0: [-10 -9 16 -22 12 -27 -25 5 -24 -30 14 5]
1: [4 28 9 11 49 10 54 50 22 -8 -2 -32]
2: [42 -46 -24 92 42 57 -9 -74 -35 63 -53 11]
3: [0 26 48 15 7 -22 -11 -22 -36 -52 21 44]
4: [-54 -19 42 15 -87 -4 -9 -46 -40 17 49 83]
5: [-17 16 15 -44 4 -12 72 46 1 -14 -25 3]
6: [-24 -31 22 44 9 2 2 31 -15 -18 25 52]
7: [-51 -15 91 -68 -79 -56 -32 14 -13 -55 67 80]
8: [-26 -30 -1 -11 -65 -19 -7 25 2 -35 63 31]
9: [-56 -82 14 -1 -32 16 7 126 -25 -24 15 89]
10: [-6 17 13 39 5 -2 41 -18 2 6 9 -7]
11: [37 -44 -29 88 33 59 -3 -68 -61 62 -53 8]
12: [54 13 -60 28 27 24 -44 -127 7 -23 0 -42]
13: [18 31 -4 70 99 -8 -53 71 -18 52 -8 -108]
14: [-4 29 57 18 14 -17 -12 -12 -49 -41 9 42]
15: [7 31 33 77 69 -1 50 -36 -32 41 -43 -15]

[55 54 -15 -6 75 62 -58 76 14 72 -125 -92] 13 1 15
[7 9 9 -34 5 -31 60 45 -3 -7 -23 -27] 5 1 10
[8 14 -27 21 -3 -10 -58 4 21 -18 29 -21] 0 10 8
[65 72 -6 -24 66 52 -58 84 2 52 -127 -76] 13 1 15
[-40 19 30 -33 -64 -11 91 70 18 -13 0 35] 5 8 1
[-13 25 7 7 41 16 69 64 17 6 -8 -30] 1 5 10
[73 2 -32 85 59 -31 -32 -85 4 29 12 -99] 12 2 15
[40 -16 -17 -8 -25 41 -58 3 1 41 -24 1] 0 10 6
[-19 11 12 -50 7 -23 85 32 -4 -18 -22 -9] 5 1 10
[6 30 -40 34 80 -42 -95 50 28 -16 67 -121] 13 0 1
[8 -34 -10 122 101 25 -17 124 -30 11 -84 -37] 13 1 15
[-31 -27 25 -34 -59 21 52 38 15 -5 -19 29] 5 8 6
[3 -47 -25 59 1 29 -55 51 6 43 22 -10] 6 10 0
[-18 18 47 18 -9 14 12 47 12 -27 10 69] 6 14 3
[-30 12 41 32 -4 2 10 24 19 -29 21 60] 6 3 14
[-1 32 -27 83 108 -6 -69 67 -25 61 -7 -120] 13 1 15
[-12 -18 9 114 76 -25 58 60 -53 7 -49 -24] 15 1 10
